(in the rows, 128 means zero)
Each path below is one point turned by a fixed rotation once a step. After each direction that follows a path, write how fast that rotation turns it, in degrees a step (0 if it stays still).
Each turn is a multiple of 5 degrees from 10 to 175, or 0.
Each row of a path follows its step; steps can be skipped.

step 6: [120 132 129 135 123 122 126 133 128 134 137 132 135 125 126 146 140 131
 126 124 126 130 131 120 130 132 129 125 128 127 130 125 124 128 120 131
 132 127 128 132 128 121 139 129 128 128 125 122 127 123 133 130 135 125
 121 127 137 126 131 117 129 132 124 129 136 127 126 131 135 134 129 122
 131]
step 7: [129 134 131 129 129 114 126 129 132 128 141 124 124 127 125 135 133 122
 128 124 125 122 125 136 137 127 128 133 117 137 133 125 129 133 128 130
 135 128 123 129 129 126 136 124 125 129 130 128 115 123 130 126 128 129
 127 132 125 126 116 126 132 121 131 133 124 134 124 134 126 124 128 128
 120]
step 8: [120 128 130 127 138 124 133 131 130 124 137 127 132 133 115 126 136 122
 127 131 131 125 128 126 140 130 117 130 124 128 125 134 134 132 131 123
 124 125 116 132 128 125 124 127 127 126 123 124 131 127 131 127 121 122
 131 122 134 134 130 126 124 121 131 131 131 139 122 121 124 124 126 134
 135]
step 14: [127 129 129 133 128 131 123 123 134 128 135 129 136 124 122 127 132 122
 132 123 139 127 127 137 132 128 131 118 132 131 134 130 123 128 118 126
 136 124 119 132 123 124 133 130 126 129 127 128 122 125 131 135 124 113
 117 128 132 118 134 130 132 120 125 127 120 128 131 131 125 132 133 128
 133]
step 19: [126 138 130 116 122 116 125 130 130 129 123 126 134 139 127 142 128 130
 128 124 135 128 127 131 130 126 132 120 122 129 131 129 134 119 127 128
 140 123 134 129 132 123 135 123 135 131 122 120 129 124 134 135 127 133
 127 130 135 121 128 127 130 130 128 124 125 123 131 131 124 128 131 125
 133]
step 20: [137 129 130 132 130 121 131 132 123 124 128 137 129 129 126 124 134 119
 132 118 125 117 125 128 140 127 129 129 126 136 129 137 132 119 128 130
 134 126 129 132 136 128 129 129 121 135 116 126 127 119 130 133 119 131
 129 132 123 124 129 128 132 128 130 129 129 133 133 128 128 119 127 130
 121]
step 23: [127 128 130 126 123 119 139 134 125 127 135 125 138 135 118 123 138 126
 123 134 136 132 130 129 132 131 129 135 133 127 133 121 123 120 133 127
 132 126 119 129 122 125 134 130 129 121 131 130 129 124 128 129 129 129
 129 126 136 131 132 117 132 127 135 136 127 126 125 130 128 124 124 136
 133]
step 24: [133 126 125 132 121 116 123 134 130 128 130 125 123 129 120 132 137 121
 127 123 132 128 135 122 135 118 136 125 118 134 125 127 131 125 130 124
 121 133 121 134 128 121 135 122 129 133 129 129 131 128 131 126 137 123
 132 122 127 123 125 130 125 127 130 128 132 121 131 134 136 126 129 136
 137]
[128 129 129 127 129 129 127 127 129 130 128 127 129 128 131 128 127 127
 129 129 128 128 126 128 128 128 126 125 130 127 127 128 126 129 128 128
 127 126 127 125 127 128 129 128 124 129 127 130 128 129 128 130 127 127
 129 127 129 129 127 127 129 126 129 129 129 126 130 125 129 130 126 128
 129] | 85
[129 129 128 127 128 127 130 127 129 131 130 127 129 128 127 128 128 130
 129 128 124 126 129 126 127 129 128 128 128 128 128 127 128 129 130 128
 131 125 130 127 128 129 128 127 129 127 127 128 127 126 127 128 129 130
 128 129 128 130 127 129 128 128 126 128 126 125 129 128 128 128 129 128
 128] | 115
[128 128 127 128 126 128 129 130 129 128 129 129 131 129 128 129 129 129
 129 126 128 128 127 128 126 130 126 128 128 126 128 127 128 127 129 128
 128 127 127 129 126 128 125 129 126 132 127 128 129 128 127 125 129 129
 129 130 127 128 130 128 127 128 127 130 128 130 128 129 128 130 129 129
 130] | 145

step 7: [124 128 130 128 131 136 135 130 134 127 127 133 138 128 118 123 135 120
 132 138 125 134 128 126 121 126 121 126 125 136 126 127 123 135 132 130
 126 122 129 124 120 129 139 118 128 126 124 139 130 123 134 130 138 124
 126 129 139 134 118 136 129 120 130 130 128 124 126 132 133 131 122 140
 135]
step 8: [132 125 123 136 123 126 130 118 127 132 137 136 121 129 127 120 125 130
 135 135 130 130 126 116 132 128 126 134 127 134 134 125 135 129 124 124
 129 134 130 133 127 117 129 127 129 122 131 129 131 125 138 135 136 127
 131 135 139 116 128 141 134 120 121 124 127 120 130 133 127 121 137 126
 131]
step 10: [131 125 133 124 134 127 133 116 124 130 127 133 122 133 128 125 129 122
 126 124 135 130 128 119 113 130 129 130 125 115 125 124 131 126 120 125
 137 131 123 134 135 125 133 126 132 126 125 130 132 124 127 133 145 129
 129 124 128 129 117 129 122 128 119 124 131 130 120 132 129 128 140 138
 124]
step 11: [127 125 121 125 139 123 136 130 133 135 117 128 135 130 135 124 128 130
 132 131 130 134 132 123 128 126 128 121 114 127 134 122 129 126 128 132
 131 135 125 131 125 124 116 125 129 136 122 135 127 124 132 128 133 125
 128 126 137 120 139 122 121 134 125 120 141 121 126 133 136 134 128 130
 138]
step 21: [132 130 132 144 135 116 128 127 128 124 123 130 118 126 133 141 127 130
 129 136 124 118 130 127 134 132 119 120 124 115 122 137 134 129 121 116
 133 131 129 121 125 130 130 124 128 130 119 131 125 124 130 133 128 131
 130 135 125 132 129 127 123 126 133 134 129 134 125 129 125 129 130 118
 136]
step 22: [128 129 136 142 126 131 124 127 125 131 127 130 130 118 122 126 135 122
 118 127 119 135 132 133 130 136 126 119 124 125 126 125 135 127 116 127
 117 133 128 123 123 122 124 129 121 131 118 130 139 132 126 128 130 132
 125 128 123 135 123 119 127 128 125 122 131 126 127 139 126 133 122 138
 123]
step 25: [135 119 135 138 131 134 127 117 130 130 134 127 125 131 124 123 134 124
 124 138 129 119 122 124 130 127 128 122 123 127 126 131 132 137 126 139
 123 134 132 125 135 136 135 136 130 125 130 115 139 124 136 133 126 126
 123 130 138 129 127 130 132 129 126 131 129 141 126 134 133 134 133 122
 122]
step 28: [131 123 125 127 137 118 133 119 134 115 131 124 136 129 125 127 133 133
 122 125 126 127 127 130 126 128 133 115 131 125 144 125 116 120 128 127
 129 124 130 128 132 125 130 130 123 133 134 129 135 129 136 128 135 127
 124 123 137 133 134 129 137 136 124 126 142 132 130 121 128 123 125 128
 125]
[128 129 127 127 128 127 129 128 127 129 128 130 126 127 126 125 127 128
 129 128 129 126 129 127 129 128 125 129 127 125 128 128 130 129 126 129
 130 129 129 126 130 129 128 127 128 128 129 127 127 126 128 130 126 128
 129 125 129 128 128 129 130 130 129 128 128 129 129 127 128 126 127 127
 129] | 170
[126 129 128 127 129 126 128 128 127 130 126 129 127 130 129 127 127 128
 128 127 128 130 127 127 128 129 129 129 127 129 130 128 125 129 127 129
 130 128 127 130 130 128 129 130 127 129 126 128 130 127 130 126 127 126
 126 128 131 128 126 129 129 129 125 129 128 127 129 126 128 129 128 128
 128] | 20
[129 128 126 130 128 129 130 126 129 127 128 129 129 128 129 129 129 132
 130 128 127 128 127 127 129 128 126 130 127 127 128 126 127 127 130 129
 127 126 126 129 127 126 127 126 127 128 129 127 127 129 129 128 126 129
 128 129 129 127 130 130 129 128 128 129 129 128 128 126 129 127 126 128
 126] | 90

step 2: [130 122 129 127 127 129 134 133 146 123 133 119 133 126 123 125 137 128
 130 116 124 135 120 130 127 133 132 135 127 134 131 118 123 134 130 123
 126 126 129 129 129 114 125 117 127 127 135 126 128 136 128 123 132 122
 122 128 121 132 125 119 127 128 128 135 133 123 131 133 128 128 134 117
 131]
step 3: [124 117 123 134 126 125 127 129 126 123 123 132 123 128 129 133 126 128
 133 135 130 121 119 126 135 132 128 126 120 132 127 130 131 126 128 114
 134 128 139 129 132 129 133 131 128 118 125 120 124 125 123 124 121 139
 125 134 137 120 128 128 130 138 125 139 128 129 129 122 119 135 133 117
 132]
step 9: [122 121 128 122 130 125 124 127 130 129 124 130 118 129 133 125 131 116
 122 122 139 121 122 131 131 130 125 132 128 129 137 124 132 123 126 133
 139 127 136 125 127 121 130 121 125 140 121 126 121 131 125 134 135 125
 128 117 114 129 131 131 129 129 127 135 123 134 123 133 130 128 122 119
 135]
step 11: [129 130 124 123 129 125 122 127 130 119 130 126 129 128 127 127 139 121
 129 131 137 124 115 130 130 138 118 131 125 126 125 130 123 136 135 133
 122 133 138 139 134 116 131 133 128 131 130 123 131 121 122 124 131 128
 128 139 134 123 139 127 123 126 127 122 137 132 129 132 125 127 118 129
 137]
step 15: [122 124 132 119 120 132 132 129 125 132 122 131 122 133 129 123 131 137
 131 129 124 125 131 130 127 140 128 140 118 137 131 132 132 141 128 118
 131 136 130 126 137 133 123 127 134 137 128 131 133 132 128 122 138 124
 124 133 133 122 121 136 128 139 130 129 134 122 126 132 129 123 128 124
 135]
step 16: [121 127 125 132 126 126 127 121 134 129 135 136 123 125 132 129 143 119
 125 134 135 125 125 128 125 121 127 133 115 122 136 121 129 132 119 122
 128 127 133 131 130 129 134 129 126 125 133 122 130 124 121 128 120 136
 120 120 130 130 133 131 131 120 141 126 126 126 121 135 124 120 137 134
 124]
step 18: [128 121 124 127 121 132 132 128 136 131 126 134 133 138 130 122 140 120
 127 121 133 133 127 127 121 127 129 132 133 125 129 132 127 133 128 118
 132 131 132 126 124 119 128 126 128 127 134 130 121 125 135 144 118 118
 129 130 128 133 138 130 129 138 122 128 138 119 134 135 133 125 123 137
 128]
step 19: [131 122 138 133 132 122 124 130 114 128 131 131 128 121 124 133 119 123
 127 130 135 125 119 110 137 127 128 133 124 123 138 131 130 130 129 127
 129 129 128 131 134 130 123 131 126 125 124 124 125 135 133 134 132 129
 116 133 130 115 135 131 132 129 125 120 131 123 134 128 126 120 128 125
 130]
[129 127 128 130 127 129 128 129 130 128 128 127 129 128 130 130 131 128
 130 128 127 131 130 127 126 127 130 127 128 125 129 130 128 126 127 127
 128 129 126 129 127 127 129 127 128 128 129 128 127 128 127 127 127 129
 127 127 128 128 128 125 126 128 129 128 126 126 128 128 129 126 130 130
 127] | 175
[129 129 127 126 129 126 130 129 128 127 128 128 130 129 129 126 129 131
 129 126 129 128 127 129 128 128 127 129 129 127 127 129 127 129 128 129
 127 129 127 129 126 129 131 130 127 129 128 129 128 125 130 129 128 131
 126 128 129 127 127 126 128 129 128 126 128 129 127 126 131 129 128 129
 129] | 110

step 2: [135 123 135 127 131 134 128 132 129 128 134 128 138 129 135 116 135 132
 119 138 130 123 142 122 125 132 132 127 129 121 135 134 128 129 130 122
 124 125 127 134 130 142 129 137 127 128 124 136 123 127 129 120 133 126
 130 127 132 125 136 127 132 124 122 126 135 136 125 120 123 136 135 130
 131]
step 6: [128 138 135 126 126 142 122 119 119 125 123 130 134 128 127 129 134 126
 131 133 127 128 118 128 130 128 135 128 127 128 126 127 136 118 123 132
 132 128 126 124 126 123 117 115 123 129 128 136 127 124 137 121 129 119
 123 131 122 123 127 126 125 129 120 134 120 124 136 135 131 130 136 132
 118]
step 8: [134 116 123 129 127 127 132 131 117 127 117 113 131 125 132 126 135 128
 118 124 124 127 127 124 127 133 128 136 120 137 132 137 125 120 132 129
 127 119 132 131 137 133 125 128 128 128 135 116 126 121 127 126 126 125
 130 136 133 122 121 132 127 126 119 126 125 125 131 130 121 128 124 128
 132]
step 13: [133 123 140 124 131 131 124 127 131 124 129 130 131 117 124 125 130 129
 134 123 125 131 136 134 134 131 133 116 125 125 124 131 135 127 126 130
 130 130 128 117 125 133 137 129 124 131 130 117 127 135 132 137 130 127
 137 123 120 131 121 133 137 133 116 117 131 123 121 138 131 129 131 127
 129]
step 17: [130 135 130 131 129 123 126 132 124 128 125 118 132 129 127 129 123 129
 130 125 127 122 128 116 128 121 130 125 120 140 130 122 111 125 132 127
 135 124 127 122 121 129 127 131 127 126 137 122 132 119 136 123 129 132
 124 125 129 130 127 123 134 118 131 134 125 123 136 130 138 124 113 131
 127]
step 18: [126 129 126 125 129 137 134 125 134 136 130 125 130 132 117 125 131 135
 131 134 128 125 128 130 135 131 110 137 125 122 129 132 134 121 126 120
 131 146 125 122 135 127 131 139 131 124 128 125 124 117 131 129 128 130
 130 131 124 132 126 126 123 134 130 132 131 126 130 126 124 122 127 140
 126]
step 28: [134 123 134 123 127 125 125 126 129 132 129 132 117 123 131 130 129 125
 119 136 129 117 121 120 118 126 130 135 139 121 132 123 129 128 127 131
 130 127 121 135 131 121 133 135 130 130 127 126 132 128 138 125 129 129
 127 124 125 126 124 129 122 135 131 141 128 124 124 120 145 132 126 119
 125]
step 29: [134 123 119 129 127 125 120 129 129 124 130 132 132 129 141 130 121 136
 131 121 134 115 129 120 131 125 124 124 118 125 137 134 135 116 124 127
 130 132 130 124 129 133 114 130 123 130 129 128 133 128 131 120 128 122
 123 129 130 137 128 125 130 128 126 124 132 124 119 122 117 131 132 123
 130]
[126 129 126 127 127 128 128 129 128 126 129 128 127 127 128 127 128 129
 127 128 128 127 126 129 127 127 129 128 130 128 127 128 126 130 127 131
 127 126 129 128 127 126 126 130 131 125 128 127 129 128 130 128 129 128
 126 129 130 129 127 128 129 127 127 127 128 125 127 127 128 128 126 129
 130] | 155
[129 128 126 127 130 130 129 129 126 130 129 126 128 129 129 128 128 129
 128 127 128 128 128 126 127 130 127 129 128 127 130 129 128 129 126 127
 130 130 125 127 128 129 128 128 130 129 129 125 129 128 127 128 128 127
 127 128 129 128 128 129 128 128 130 130 127 128 125 125 130 130 127 129
 130] | 40

step 1: [131 125 126 127 126 126 137 130 135 133 123 122 124 126 136 124 126 131
 124 126 132 130 128 124 134 132 125 125 129 144 126 139 119 121 128 128
 123 123 131 132 128 128 134 129 131 132 129 127 127 140 121 132 124 130
 120 119 128 129 124 132 126 137 133 126 130 134 122 125 133 133 119 122
 138]
step 3: [128 126 120 126 120 126 135 127 126 125 133 123 126 128 133 118 138 126
 132 128 121 131 132 127 125 127 117 127 127 132 125 131 134 140 135 132
 118 120 131 132 121 123 129 139 122 130 138 124 126 139 126 128 130 129
 130 129 128 126 130 129 133 129 133 130 135 120 134 132 135 125 122 127
 133]
step 8: [120 135 126 133 124 136 136 128 129 120 133 130 136 126 131 121 137 122
 140 117 129 126 130 140 117 129 129 125 131 127 123 128 131 128 136 125
 128 131 124 135 127 122 128 135 134 121 131 127 120 128 124 126 123 131
 117 117 128 128 134 129 123 130 129 128 127 128 128 124 126 126 128 130
 133]
step 9: [129 128 131 130 130 125 134 133 123 122 127 127 128 122 140 124 129 126
 134 129 121 128 129 131 132 123 128 123 134 127 129 122 131 129 129 136
 118 124 129 138 133 131 134 135 126 135 125 129 123 134 127 136 133 128
 118 113 126 129 122 125 128 140 125 131 127 132 126 124 130 120 119 121
 132]
step 15: [127 126 134 120 123 118 129 132 123 134 128 122 127 127 138 127 126 129
 129 127 119 129 125 135 128 132 127 118 123 124 133 128 130 128 133 134
 118 127 132 130 123 124 119 128 131 134 132 121 140 119 120 130 118 127
 122 124 127 127 131 130 120 133 127 128 123 129 127 131 133 123 119 124
 119]
step 24: [123 127 123 121 119 128 135 128 130 135 126 127 131 125 131 120 140 127
 134 127 123 136 130 130 128 121 123 126 123 134 133 122 141 121 129 125
 129 122 129 129 130 127 131 124 132 130 130 131 136 125 127 136 132 133
 126 133 126 131 131 134 137 129 135 126 125 135 122 132 134 130 112 122
 126]
step 25: [119 121 132 125 120 123 122 127 126 125 125 130 122 129 136 126 128 133
 128 123 131 124 127 134 119 120 126 123 132 132 127 121 130 131 136 124
 121 138 126 131 131 130 130 125 130 132 130 122 131 134 129 121 129 130
 126 133 130 129 136 131 143 133 133 133 117 125 116 132 129 130 125 133
 125]
step 27: [129 125 128 122 121 127 138 136 131 120 126 131 133 129 138 131 135 122
 133 125 128 127 118 132 128 121 129 124 123 130 131 116 127 119 123 125
 127 134 127 130 129 127 131 132 125 134 128 133 123 128 125 129 126 129
 119 116 141 133 123 129 133 131 129 132 126 137 122 128 124 122 118 124
 128]
[127 126 130 129 128 128 126 128 131 128 129 128 126 129 128 126 128 129
 126 127 130 127 127 129 128 129 126 128 129 130 126 129 127 130 128 129
 129 131 129 128 127 130 129 127 128 128 127 129 130 129 128 130 128 127
 127 128 128 128 131 129 128 128 128 127 128 129 126 128 125 131 131 127
 129] | 120
[124 128 128 129 130 130 128 129 128 130 128 124 129 126 125 128 129 128
 129 128 127 127 127 128 128 127 129 127 129 127 128 128 129 129 129 131
 126 128 130 128 128 127 128 128 128 127 128 128 129 129 128 129 129 127
 126 127 127 128 129 126 125 130 129 127 126 129 130 127 127 126 130 128
 127] | 10
[128 130 128 128 131 127 128 126 128 128 129 129 127 130 128 129 128 127
 129 129 126 130 129 126 130 128 129 128 128 128 128 128 128 128 127 125
 127 130 128 129 129 127 127 129 127 130 128 127 127 127 126 130 129 129
 128 126 130 128 127 127 127 128 129 128 129 131 126 126 125 129 128 126
 129] | 80
[128 130 131 128 128 130 128 127 125 130 128 130 129 127 129 127 127 128
 128 129 128 129 131 130 128 128 129 129 129 131 130 127 128 127 130 127
 128 128 129 128 129 127 129 127 131 129 125 126 129 128 128 129 129 128
 126 127 126 128 129 129 128 129 131 129 128 128 128 127 129 128 129 128
 130] | 45
[129 128 129 126 127 126 128 128 127 129 128 127 128 127 128 126 126 126
 127 129 128 129 127 127 128 128 128 129 125 127 127 126 128 128 130 129
 126 128 129 129 127 127 128 126 127 126 130 126 130 128 130 127 128 129
 129 129 131 129 131 129 130 127 129 127 127 130 128 128 127 128 128 128
 129] | 35
